Each row is where one point has got to under a steady rotation. How many ticks took it there?
The counts run from 0 to 302.
.34 .00 .21 .12 -.14 -.24 -.14 .45 .05 -.32 .25 -.11 -.15 .34 .33 -.01
 .02 -.33 -.06 .14 -.18 .05 .16 -.01 .01 -.23 .04 -.07 -.09 -.07 -.23
 .09 -.26 -> 298
.28 -.33 -.11 -.01 .00 -.37 -.17 .10 -.08 -.33 .44 .37 -.04 .16 -.10 .00
 .07 -.25 .22 -.05 -.30 .29 -.22 .10 .04 -.07 .14 .11 -.15 -.23 -.10 .00
 -.01 -> 223
.24 -.05 -.29 .10 -.14 -.20 -.37 .20 -.08 -.03 .22 .18 -.06 -.08 -.09
 .03 -.07 .04 .50 -.02 -.28 .19 -.40 -.04 -.11 .12 .17 .06 -.13 -.30
 -.11 .17 -.06 -> 228
.16 .02 .13 .01 -.07 -.17 -.53 -.06 .00 -.23 .15 .29 -.02 .15 .10 -.06
 -.09 -.30 .22 .15 -.21 .26 -.04 -.11 .03 -.32 -.03 .13 -.34 -.32 -.08
 .25 -.10 -> 217
-.19 -.12 .08 .19 -.29 .05 -.36 .26 .21 .07 .27 -.22 .07 -.25 .09 .04
 -.24 -.41 .17 .08 -.05 .07 -.02 .09 -.03 .02 .00 .22 -.19 -.31 .24 .26
 .15 -> 26
.17 -.27 .25 .09 .19 -.12 -.22 .13 .05 .06 .12 .31 -.09 .35 .28 -.11
 -.13 -.16 .34 .21 -.16 .12 -.30 -.01 -.10 -.27 -.14 .03 -.16 -.22 .22
 .16 .21 -> 134
.07 -.42 -.19 -.04 .00 -.36 -.09 .10 .26 .16 .01 .54 -.14 .10 .09 .14
 .03 -.39 .17 .13 -.16 -.04 -.25 .02 .15 -.19 -.21 -.17 -.20 .08 -.05
 .16 .17 -> 50
-.41 -.18 .19 -.01 -.28 -.27 -.40 .18 .14 .01 .14 -.14 .10 .11 -.02 -.11
 -.22 -.30 .13 .10 -.15 -.03 -.04 .26 .04 -.22 .22 .32 -.26 -.18 -.04
 .14 .27 -> 117
.10 .10 .16 -.06 -.03 -.04 -.26 .16 .36 -.02 .38 -.26 -.06 .08 .15 -.23
 .09 -.25 .21 -.03 -.37 .08 .02 .13 .11 .10 .00 .24 -.32 .23 -.09 -.24
 -.31 -> 73
.31 -.15 .07 .11 -.25 -.25 -.25 .32 .06 -.29 .13 -.01 -.03 .35 .20 -.06
 -.02 -.39 -.02 .23 -.24 .03 .18 .02 .06 -.25 .09 -.13 -.12 -.15 -.28
 .24 -.24 -> 299
-.16 -.06 .14 -.03 -.30 -.51 -.24 .19 .12 -.38 .04 .17 -.03 .19 .01 -.08
 -.08 -.44 .06 .10 -.08 -.06 .06 .02 .16 -.34 -.11 .21 -.29 -.12 -.21
 .09 .09 -> 208
-.19 -.06 .03 .09 -.26 -.22 -.29 .41 .05 -.19 .04 .02 .36 .18 .27 .04
 -.07 -.07 .29 .05 -.13 .27 -.21 .11 .07 -.32 .19 .38 -.06 .01 -.16 -.11
 .23 -> 120
-.23 -.20 -.21 .13 -.29 -.10 -.19 .38 .15 .08 .24 .14 .05 .11 .17 .02
 -.30 -.19 .21 .21 -.13 -.08 -.10 -.04 .23 .01 -.04 .42 -.15 -.18 .11
 .11 .32 -> 35
-.28 -.29 .00 .07 -.11 -.42 .02 .52 .06 -.26 .26 .09 -.46 .06 -.08 .03
 -.05 .21 .21 .09 .00 .15 -.21 .13 -.21 -.25 -.01 -.03 -.09 -.03 .00 .10
 -.16 -> 5
-.06 -.16 .18 .13 -.12 -.11 -.55 .27 .05 .11 .12 .01 -.06 .19 .22 .14
 -.04 .01 .17 .01 .03 .11 -.46 -.05 .15 -.42 .06 .16 -.02 -.14 .17 .21
 .18 -> 128
-.22 .03 .23 .07 .02 -.07 -.19 .11 .25 -.10 .28 -.07 -.14 .12 .09 -.18
 .11 -.13 .39 .23 -.35 -.02 -.11 -.07 .30 -.15 -.10 .03 -.07 .21 .04 .21
 -.52 -> 83
-.42 -.08 .24 .13 -.23 -.17 -.39 .20 .14 -.06 .04 -.18 .14 .10 .22 -.06
 -.26 -.18 .13 .12 -.16 .04 -.15 .28 -.02 -.25 .20 .37 -.20 -.09 .11 .04
 .28 -> 118
.16 -.21 .12 -.05 -.35 -.23 -.40 .36 .25 .02 .07 -.23 -.01 .23 -.01 -.02
 .19 -.29 .10 .08 .08 .13 .12 .05 -.09 -.32 -.11 -.06 .04 .10 -.55 .06
 -.06 -> 289
.11 -.13 -.39 .09 -.01 -.17 -.14 .54 .35 .28 .04 -.22 -.26 -.10 .17 .01
 .04 -.12 .28 -.01 -.24 -.12 -.11 .38 .00 .09 .05 .02 -.23 -.01 .12 -.13
 .06 -> 153
.23 -.25 -.36 .06 -.10 -.12 .00 .29 .43 .15 -.11 .07 .09 .05 .19 -.14
 -.05 -.19 .32 .12 -.40 .08 -.01 .34 -.14 .12 .05 -.08 -.27 -.09 -.02
 -.02 .03 -> 151
-.09 -.36 -.22 -.02 -.33 -.39 .04 .42 .22 .03 .28 -.09 -.05 .08 -.19
 -.22 .07 .01 .42 -.39 -.16 .04 -.23 .08 -.04 .09 -.02 -.04 -.26 -.02
 -.07 -.05 .09 -> 239
.10 -.28 .04 .03 -.12 -.15 .15 .16 .23 -.13 .47 .14 -.13 -.07 .17 .21
 .00 -.33 .15 .40 -.13 .44 -.12 -.11 .00 .04 .02 -.13 .21 .11 -.24 .01
 -.32 -> 181
.07 .03 .29 .11 -.11 -.16 -.40 .50 .25 .16 -.02 -.37 -.16 .08 .27 .12
 .09 -.22 .25 .16 .08 -.05 -.13 .11 -.07 -.18 -.14 .02 .08 .24 -.28 .10
 .01 -> 287
-.11 -.32 -.02 -.05 -.09 -.21 -.29 .30 .21 .19 .35 .38 -.30 .21 .19 .14
 -.07 -.05 .12 -.07 .06 .03 -.36 -.16 -.04 -.18 -.20 .13 -.16 .16 -.03
 -.13 .24 -> 46
-.30 .06 .17 .14 .04 -.24 -.18 .20 .07 -.09 .23 -.15 -.23 -.20 .19 .16
 .09 -.28 .39 .17 -.12 .18 -.11 .11 -.59 -.01 .27 -.02 .01 -.02 -.09 .05
 .19 -> 103
-.16 -.32 .02 -.11 -.13 -.25 -.10 .38 .07 -.06 .25 -.03 -.19 -.24 -.32
 -.05 .06 -.20 .23 .02 .17 .44 .06 .11 -.31 -.28 -.08 -.05 -.21 -.25
 -.15 .07 -.03 -> 14
-.40 .08 -.13 .00 -.19 -.24 -.46 .11 .12 .00 .20 .00 -.35 .13 -.04 -.08
 .24 .03 .34 .31 -.05 .03 -.25 -.24 .09 -.19 .07 .00 .01 .08 -.10 .08
 -.24 -> 86
-.18 .08 -.01 .17 -.22 -.09 -.23 .39 .35 .13 .11 -.10 -.23 -.05 .22 .06
 .07 -.16 .10 .38 -.11 .12 -.26 -.17 .30 -.23 -.08 -.13 -.13 .06 .34
 -.02 -.27 -> 169
.36 -.41 .03 .14 -.02 -.24 -.18 .37 .05 .12 .34 .10 -.31 .26 .14 .18
 -.05 -.06 .15 -.06 .01 .18 -.43 .02 -.11 -.13 .05 -.16 -.04 -.20 .10
 .06 .14 -> 138
.18 -.08 .02 .10 .12 -.20 -.24 .25 .18 .26 -.02 .32 -.26 -.05 .29 .29
 .02 -.34 .35 .07 -.19 -.07 -.37 -.06 -.03 -.10 -.26 -.15 -.19 .15 .11
 .08 .07 -> 52
-.12 -.03 .02 -.06 -.15 -.10 -.11 .37 .29 .13 .29 -.21 .05 .17 .16 -.17
 .21 -.05 .43 -.33 -.09 .26 .11 -.19 -.15 -.21 -.19 -.01 -.35 .11 -.03
 -.07 -.01 -> 247
-.19 .07 -.06 .17 -.17 -.18 -.02 .25 .25 .03 .10 -.03 .16 .11 .44 -.01
 .19 -.24 .37 .12 -.29 .24 -.01 -.20 -.02 -.25 -.07 -.15 -.32 .03 .31
 -.07 .15 -> 252
-.07 -.16 .00 -.06 -.02 -.15 -.15 .46 .00 -.07 .13 .04 -.12 -.27 -.14
 .04 .10 -.08 .36 .05 .07 .51 .07 -.02 -.36 -.31 -.06 -.02 -.12 -.14
 -.20 .08 -.11 -> 13
-.14 -.21 .08 .10 .03 -.10 -.05 .04 .21 .04 .31 .05 -.42 -.22 .07 .24
 -.06 -.49 .28 .53 -.16 .00 -.10 .07 .01 .17 .01 -.09 .13 -.04 -.07 .34
 -.18 -> 184
-.05 -.06 -.03 -.01 -.21 -.09 .08 .39 .31 .10 .13 -.04 .03 .13 .12 -.28
 -.11 -.23 .16 .29 -.28 .22 .15 -.09 .32 -.25 -.25 -.01 -.32 .05 .00
 -.12 -.33 -> 166
-.04 -.23 -.01 -.07 -.26 -.28 -.21 .28 .23 .25 .05 -.07 .00 .09 .02 -.01
 -.06 -.07 .23 .34 -.04 .25 -.20 .10 -.17 -.04 .06 .08 .11 .33 -.55 -.15
 .17 -> 279
-.15 -.04 -.32 .04 -.10 -.33 -.03 .40 .13 .14 .31 -.06 .08 .13 .14 .14
 .33 -.23 .24 .13 -.18 .22 .03 -.25 .19 -.25 .07 -.14 -.20 .03 .19 -.15
 .15 -> 254
.49 .08 .03 .01 .03 -.26 -.09 .34 .22 .03 .24 -.11 -.12 -.06 .20 .07 .06
 -.38 .20 -.06 -.33 .17 -.11 .04 -.23 .12 -.09 .01 -.27 .17 -.16 -.32
 -.02 -> 63
-.26 -.08 -.15 .06 -.19 -.10 -.40 .00 .23 .30 .38 -.06 -.09 .03 .13 .17
 .02 -.28 .07 .35 -.26 .17 -.02 -.22 .01 -.21 .19 -.24 -.19 -.06 .36 .05
 .05 -> 260
.23 -.02 .38 .02 .03 -.14 -.45 .03 .02 -.25 .27 .19 -.10 .11 .13 -.01
 -.06 -.38 .14 -.03 -.23 .18 -.03 -.05 .03 -.29 -.13 .16 -.29 -.23 .02
 .26 -.20 -> 216
-.16 .07 .36 -.09 -.02 -.31 -.31 .37 .17 -.30 .20 -.10 -.21 .07 .25 .07
 .07 -.28 .13 -.13 .08 .02 .01 .06 -.08 -.30 -.17 .40 -.15 .16 -.18 -.04
 .03 -> 205
-.14 .01 -.21 -.02 -.25 -.09 -.17 .09 .26 .08 .28 .19 -.24 .04 .09 -.06
 .02 -.25 .20 .71 -.07 .36 -.06 -.26 -.02 -.08 -.09 -.05 .03 -.11 -.07
 -.12 -.10 -> 177
.44 -.10 -.16 -.07 -.18 -.41 -.08 .23 .26 .09 .27 -.11 -.15 .00 -.14
 -.02 -.01 -.51 .12 .00 -.37 -.03 .07 .11 .07 .18 .02 -.11 -.35 -.01
 -.22 -.17 -.05 -> 65
.11 -.13 .22 .18 -.06 -.07 .11 .58 .04 -.12 .36 -.17 .09 -.24 .04 .15
 .00 -.40 .26 -.05 -.08 .42 .06 .09 -.16 -.04 -.06 .12 -.15 -.19 .03 .05
 .02 -> 22
-.12 -.24 .28 .06 -.10 -.20 -.04 -.08 .20 -.18 .25 .00 -.02 -.17 .05 .09
 .02 -.36 .31 .08 -.16 .31 .02 -.06 -.41 -.15 .15 -.28 .00 .03 -.23 .37
 -.24 -> 99
